rotation steps, each row followed by its count of steps
The counts run from 0 to 359.
[ -9  32  24  24   7  -5   9 -20  -5  -8  22 -17   6  52   0  -4  23  -9
 -23 -28  -8  -3 -23   0 -11   2  10 -11  29  11 -12  -9 -20  -2 -16  12
 -31] | 192
[-12  20   5   9   2  -9  15   5  -2  -7   0 -13  12  53  -5  -1  39   1
 -33 -27 -21  -2 -12  -4 -17   6  11  -9  24  16  -5 -29 -15  -6 -11  16
 -19] | 193
[  1  13  -4 -30  -8  -3  -2  -7   3  -7   3  15   2 -19 -21  23  -9   3
 -21 -30 -22  -5  61 -24   0   3  -9  -9  36  10  21 -34 -10  16 -20  -1
  -4] | 128
[-14  14  -5  21  -4  13  33   0 -12  16 -11  39   1 -29  21   9  -6 -16
 -13  -4 -19  37  20 -19 -11  26 -24 -23  22  32   5  -5   0 -31 -16   9
  -8] | 142
[  2  29  -8   2 -15 -26   0   8 -15 -10   5 -29  -7  28  -1  31 -16  22
  -2 -33 -24  -6  16  10  21  21  28   1  15  -9 -28 -12  24  24 -35   6
   5] | 70
[ -1   5  21  36  -1   7  28  -9  -7   8  14  -6  -6  -6 -18  -2   5 -14
 -15 -41 -14   3   6   1  23  27 -45 -30   4  20   0 -18  23  10 -30  15
  -1] | 281
[  2   9 -13  12 -14  33   1   6  -4  -7  17  30  17  -7  27   7  17  18
 -11 -14 -30 -27 -16 -27  -6  10 -25  -9  16  19   3  33 -26 -11 -20 -19
 -13] | 111
[ -6  30  -8  17   0 -12  23   3 -14 -24  20  -1  20  26  36  19   3   7
  -6 -35 -36   8 -15   5  17 -13  -8  -2  12  -7 -12  25  -4 -17 -37  13
  -3] | 80
[-13  -6  -4  13 -12   3   6  -1  -4  34   7  -7  21  31  -5   5  22   4
 -21 -26 -19 -31  33 -18 -35  25   5 -39   7   0  -3 -25 -12  16  -3 -13
   0] | 337
[ -7  13  -6   7  14   0  13  25  -3   1  11  27 -23  -1  17   8   5   9
   3   0 -22   0 -26 -21 -12  29  19 -19   9  11 -53 -12  11  18 -41   0
 -38] | 55
[ -2 -13   7 -10 -25 -12   4  20  -1  -2  29  -5  25  33   2  -1  33   2
   1 -46 -27 -26   5 -22  -3  -6   6  -2  17  -6 -16 -29 -39 -13   8  -9
 -12] | 325
[ -3  22  -4  23  -9  -9   2  -6 -27   8  16 -19  -5 -17  13  15 -18  16
   3   1 -24   9   5   5  15  33  25 -10  15   4 -32  15  30  30 -40 -18
  -4] | 67
[-15  -5   9 -34  -3  17  12  36 -22 -12  -7  30  12  -4 -19  20   7 -11
   3  -9 -15  18   3 -39  -4   3  -1  -6   6  18 -42 -26  -8  -5  -7  26
  -3] | 163
[-21 -23  20 -23 -29   4   3 -11 -26  15  37   7  29 -15  -5  -9 -15  14
  10   4 -15  12   9 -36  17  13  27  -5   7 -10 -21 -10 -19 -25  -9 -34
 -18] | 319
[ -9   7 -20   4 -34  21   9  17 -40  25 -13   3   0   6  37  23 -13  10
 -17  -3 -29 -17  27 -23   5   5   9   7  -4 -11  10  20  28 -13  -3 -18
  -1] | 232
[-15  16  11  24 -19 -22  19 -15 -21  -5  32  -2 -17  -5  30   6  -6  10
   0  -7 -23 -10  -4 -33  12   3  28  20   8 -19  -8   7   0 -16 -37 -24
 -29] | 211
[ 21  13  16 -17   0   5 -12  12  -7  -5  40  13 -33  -1  -5  -3   2   3
   2 -34  -9 -24   3 -17  21  24 -14  21  32   9 -16 -24  -2  19 -42   8
   1] | 268
[-28   9   6 -11  18 -11  23  -1  -5   5  -7   2  10  52 -14  -2  22   7
 -37  -9 -24   4  -8 -21 -11   8  23 -30  18  15 -14 -32 -10  -4 -27   6
 -17] | 194
[-33   4  -3  -5   9  -8  22  -8 -19  -8   5  16   1  -1  -2  11   9  -6
 -10   5 -36  -5   6 -67  -4 -31   7 -13 -22 -19 -15 -11   5   2 -36  -2
 -30] | 218
[-14  -6   6 -10 -37   7   0 -15 -15   8   9   8 -22  -1 -37  -6  -4  -8
  17   3 -27   9   6   1 -18  25  37 -48  28   1 -10 -25   7   2 -12  19
  -7] | 40
[  8  12  -7  26   3 -10  25  27   6  11  10   2  -7  16  18  22  26   5
  -6 -26 -11 -12  -9   1  -5  25  11 -20   9  12 -34  -2  13  27 -51   4
  -2] | 58
[  4  -1  18  13  -6  -9   4  -2 -25   9  18   1  -5 -17  14   3 -41  14
  -5 -19 -13  18  14  -6  56  39   6   5  12  17 -30  -6  23   2 -29 -20
  -7] | 288
[-24  24  -6  31   7   6   9   1 -34  28  19  15  -5  13  28  15 -11  -4
  -5   6 -16 -26   2 -44   4   4 -14  -2 -25  -1 -29  24   4   7 -43 -16
 -21] | 222
[ -1  15  23  -8  -8 -27   0   8 -11   6  16 -12   7  11   1   5 -24   9
  -5 -41 -15   5  33   4  37  22 -17  16  27   9 -26 -27   6  27 -18   2
  14] | 291
[ -9  -9  -8 -53  -3  24  -7 -11 -41  -1  13  39  -3   2   3  12 -20   1
 -10  -4 -37  -1  26 -34  10 -10  19   0   3 -10  -3  15   8  -7  -9   9
 -19] | 241
[  4   6  -5  -4 -12  33   1   5 -21  -1  19  24 -18  49  10  14  14 -15
 -13 -44 -22 -24   6   0  -2  -4 -33 -11  14  -1  18  13 -13 -19  -8  29
  -1] | 247
[ 11  31  -8   8   4  -6  15  26  10   0  18  28  -5   6  29  32  -3  -6
  -7 -32  -7  -7  27  -7   3   7 -26   0  29  32  16   4 -26  -6 -27  10
  -6] | 135
[-32   6  12  31 -19   3  25  -6 -22  26  14   0  34  -4  -9   9  -2 -26
   6 -17 -24  -1  43 -17 -19  -4 -32 -40  -2   8  -4 -15  -4  -4  10  -7
   2] | 6
[  7  26 -11  11   8 -19  23  25   0  14  16  30 -16  36  50  30   6 -14
   1 -28 -19 -16  24  -1 -18  -2   5 -16  18  -3   0   4 -11 -12 -13  11
 -10] | 356
[-14  -5 -21 -28   2  22  -5   8 -16  -8   6  30  15   6  -4   3  -4  21
 -14   0 -42 -24 -12 -47   1  -3 -16  -8   2  18 -13   2 -25  -4 -24 -13
 -20] | 109
[ -5   1  25  -2 -17  -3 -15  -4 -18  -2  57  -6  12  22   6 -16  -2   9
  17 -20 -19 -23   3 -24  13   5   3  -4  20  -8 -36  -8 -43  -8  -9 -14
 -21] | 323
[  7  27  -8  31  10  -6  12   4  -4  -3  26  32 -22  22  48  13 -13 -10
   7 -10 -24  -7  15  -4 -18   4   7 -15  22  -6  -4  11  -9 -21  -9   6
 -37] | 355
[-20  -4   8  -7  -6  22   5 -16 -18   8  23  23  19   6 -17  -2  12 -31
   1 -12 -16  15  12   4 -39  -9  -1 -47  19   1 -13   1 -12 -10   0  29
 -18] | 29
[  4  23 -10   9  30 -27  11  14   0  21  21  30 -13  41  17  31   4 -12
  11 -21 -16 -13  32 -14  -9   3   8 -29   0   0  -3  -6 -11   2 -42  21
 -14] | 357
[ -9  18  17  22  -1 -15  18   9 -20 -10  19   4  24  39  32  -3  -2   2
   3 -35 -14  19  -6   7  26   8 -29   3  12  11 -24   3 -17 -27  -8  18
 -11] | 301
[-18  -1   7   2   0   0  21  12 -19  19 -16  -2  13 -16 -24   1  -3   9
 -29 -26 -20   7  27  -9   2  36 -30 -14  12  17 -21 -42  33  33 -19   7
  18] | 283
[ -6  -3  18  13 -13  30  23  27 -22  -6   8  20   8 -25  11  15   8 -21
   3 -12 -12  35 -18 -26  -9  14  -8  -5   8  28 -43   8  -5 -27  -6  15
 -16] | 165
[  0  15  15  23 -48   5   0   6 -21  23  29 -11  10   1  19  23 -20 -14
  16 -28 -17  -7  53   4   1  12  -2 -12  17   8  -7  11 -14  -6  18  -8
   4] | 14
[  1  -7  -5   4 -12   9  -1 -18 -13  35  24  16  -2  -8  19   3 -21   9
 -13   9 -22 -10  30 -27  -8  33  47 -25  14   3 -10   4   3   5 -20 -48
 -31] | 342
[-17 -20  17  -8  -6   0   2 -16  -9  -6  36  12  30  11 -22  -8  21  -6
  -7 -25 -33  -9   3 -39  -8 -12   0 -30   4 -10 -13 -15 -28   1  -9  -9
 -36] | 327
[ 11  15  22  -4 -30  -5  13  29 -13 -13  22   0   5   2   9  35  15 -17
  19 -46  -2   6  10  -5  10   5  -5  19  22   6 -19 -13 -16 -12 -14  16
   8] | 158
